In the rows, zero is written as 128.
The rows of Z fall into 4 groups, which share some directions, and each row is roughly a mix of its group's hidden directions.
Z (132 x 10):
[[130 127 139 212 109  97 144 134 155 133]
 [ 77 153 158 152 112 112 181 140 129  89]
 [ 89 185 153 126 149 117 147  85 127 165]
 [154 132  78 177  84 118 120 160 159 125]
 [102 125 110 106 124 179  55 133 120 125]
 [152 149 166 125 134 115 109  82 123  62]
 [165 103 142 121  92 142  75 135 133  74]
 [160 102 148 115 101 138  68 133 122  74]
 [ 83  98 159  68 143 102 124 110 100 125]
 [141  97 192 116 152 177 111 121  98 132]
 [159  50 112 144 118 136 129 145 147  93]
 [ 88  90 150  95 154  77 158 103 142 122]
 [101 155 109  92 104 138 113 200 111 125]
 [152 170 155 111 122 128  79 121  90  79]
 [133 195 107 182 109  97 137 127 120 110]
 [152  93 102 108 103 135  88 183 109  94]
 [164  65 153 140 159 119  86 138 142 148]
 [139 149 112  59 163 172 109 150 123 121]
 [135  77  86 146 113 131 155 166 163 165]
 [123  67 122 142 127 143 110  84 161  82]
 [ 96 171 171  86 143 152 149 112  93 111]
 [184 103 138 161 128 108 140  95 162  85]
 [131 107  97 159 124 143 166 157 152 193]
 [175 102 126 135 119 145  91 158  92  75]
 [ 66 169 152  87 128 118 111  92 123 114]
 [ 61 171 130 106 126 155 129 136 107 167]
 [115 104 182  86 162 146 129 102  83 128]
 [ 92 196 150 126 138 124 140  96 125 171]
 [104 199 160 128 148 134 133  95 101 152]
 [162  91 113 167 129 126 174 127 179 151]
 [178 114 141 148 147 136 109 128  78  73]
 [152 100  85 100 120 152  64 141 117 153]
 [177 148 105 163 105 163  81 154 113 141]
 [108 109 153 181 102  70 150  98 125 129]
 [184 168  77 116 114 168 121 137 139 132]
 [ 98 202 126 117  92 137 167 115 125 120]
 [178 177  87 151 131 169 136 149 141 121]
 [169 166 133 159  94 175  96 156 109 134]
 [180  95 126 124 102  88 175 134 163 123]
 [ 89 139 149  72 173 123 114 122  90 103]
 [156 103 152 149 111  76 186 125 157 126]
 [ 75 108 165  93 143  96 169 103 136 114]
 [127  78 173  91 163 131 119 100  88 140]
 [182  87 123 127 109  81 165 141 155 136]
 [116  82 122  57 136 136  99 146 141 156]
 [158 159 147 196 131 128 165 103 124 100]
 [ 93 138 162 164 126 103 191 110 136 100]
 [115 176 127  81 120  85 129  94  88 111]
 [178 104 149 128 108 122  81 117 134  70]
 [ 99 177 171 146 140 121 185 109 137 111]
 [106 177  83 156 141 162 115 158 148  95]
 [108 147 102  93 119 153  80 186 106 118]
 [157 150 141 206 123 142 159 109 129 105]
 [163 127  87 185  91 124 135 145 163 152]
 [133 125  52 156 127  92 122 148 165 121]
 [112 137 103 107  99 144  78 180  85 123]
 [176 100 141 134 131 151  97 146  89  73]
 [108  60 174 118 154 146 147 145 151 141]
 [183 145 116 165 101 161  85 156 121 144]
 [147 141 157 205 136 146 162 117 133 105]
 [108 170  76 159 136 142 133 158 168  97]
 [206 127 109 118 123 120 113 126 115 179]
 [102 163 173 153 135 114 188 105 143 107]
 [ 72 131 116 113 126 115 160 117 169 183]
 [174 132  86 129 116 189 114 153 155 144]
 [190  95 109 147 110 140  99 178 114 125]
 [153 191  90 152 110 107 135 100  98 106]
 [149 132  95  93 121 167  64 140 114 157]
 [152  82 127 158 165 158  73 155 136 126]
 [ 67 105 171 109 131  80 124 112 105 125]
 [148 174  98  56 142 130 110 123 108 119]
 [123 114 149 199 102  79 140 104 135 128]
 [ 62 180 141 140 140 141 133 146  92 109]
 [104 172 165 145 130 117 196 113 138 109]
 [109 143 127 162 143 114 186  84 168 152]
 [169 145 116 147  52 108 139 129 126 156]
 [122 173 166  93 119 117  79  99 111  94]
 [ 55 175 152 137 130 151 128 139 109 110]
 [135 138  79 177 130 127 103 162 181 121]
 [105 154 175  82 111 108 164  92 102 141]
 [188  72 116 129 132 120 111  92 154 148]
 [109 149  67 137 108  81 158 140 161 111]
 [135 146 120 203  95  84 136 108 128 124]
 [132 162  48 147 112 109 144 137 152 123]
 [108 151 172  96 164 123 136  93  87  90]
 [109  80 165  95 185 137 119 106 102 125]
 [110 176 133  94  92  84 176 115 116 125]
 [166 151  66 109 126 165 109 163 145 142]
 [151  72 116 115 150 148  91  83 164 134]
 [103 195 150 120 135 125 185 144 128 109]
 [ 81 147 102 117 107 150 134 166 133 190]
 [105 178 164 121 164 112 151  73 120 123]
 [172 120  96 129 152 118  96 128  87 185]
 [ 98  75 151  63 146 149 114 137 127 141]
 [ 99 156 145 146 161 114 176  75 142 157]
 [108 144 180  78 127 126 156  90  89 138]
 [ 89 100  96 131 122 131 168 145 166 182]
 [ 76 168 127 111 118 108 141 104 164 178]
 [164 124 100 135 151 122  85 131  79 179]
 [ 81 112 140 115 202 145 113 129 138 100]
 [ 83 124 141 119 200 152 111 136 137  95]
 [157  68  95 129  97 129 117 169 159 110]
 [175 143  82 149 116 181 129 157 155 140]
 [130 201 144 134  92 174 137 137 110 120]
 [170  85 108 172 119 117 160 125 176 137]
 [200  85 115 148 112 123 103 157 134 114]
 [124 155  56 143 112  85 141 140 160 123]
 [ 73  93 181 138 136  87 130 109 112 120]
 [138  67 103 139 127 135  59 124 114 137]
 [167 144 114 151  52 107 134 133 132 156]
 [171 162 117 200 112 134 150 114 134 111]
 [156 105  98 131 143 143  61 119  94 162]
 [143 102 116 109 122 188 111 169 169 158]
 [135 108 137 210 107 103 135 133 162 140]
 [152 113 109 165 164 153  66 157 149 132]
 [170 159  97 165  99 169  97 156 116 133]
 [138  60 105 143 118 123  68 131 111 139]
 [160 180  76 158  96 144 110 155 128 131]
 [ 86 148 122 149 145 120 185  95 157 166]
 [ 86 167 163 158 129 112 185 125 122 102]
 [146 181  69  86 138 128 109 133 102 118]
 [164 113  88 108 122 176 121 166 165 157]
 [ 97 172 153 124 112 114 189 159 139  98]
 [166  66 114 126 143 134  97  85 160 120]
 [124 138 124 203  95  80 143 116 132 128]
 [ 95 145 106  91 112 157  81 182 112 131]
 [169 131  85  88 122 145  87 153 113 168]
 [ 89 107 180 152 102  84 141  92 113 124]
 [110 131  97  90 121 167  66 164 114 128]
 [138 142 155 134 113  94 205 131 159 111]
 [159  86 158 140 164 161  75 147 111 132]
 [181  96 128 131 113  78 175 139 156 130]]

Here is one row from each group, named. Which group is each of the other rows in?
[ 72 176 138 135 143 158  97 140  86 121] => M
[133  80  97 168 123 124 166 129 171 166] => W
[116  87 109  75 114 162  92 154 143 160] => R
[110 178  84 158  98 128 153 149 169 108] => H

[ 64 173 149 141 140 153 103 139  92 121] => M
[168 151  80 184  91 125 128 137 149 140] => R
[157 179  71  88 136 149 106 148 122 126] => R
[118 141 161 146 168 107 165  63 140 137] => W
[110 143 134  45 148 116 113 112  96 116] => R
[ 70 139 114 106 121 107 140 121 161 188] => W
[136 165  98  58 148 161 108 141 111 120] => R
[107 148 162  80 107 118 174  93  90 132] => H
[ 88 142 103 103 141 180  71 132 109 122] => M
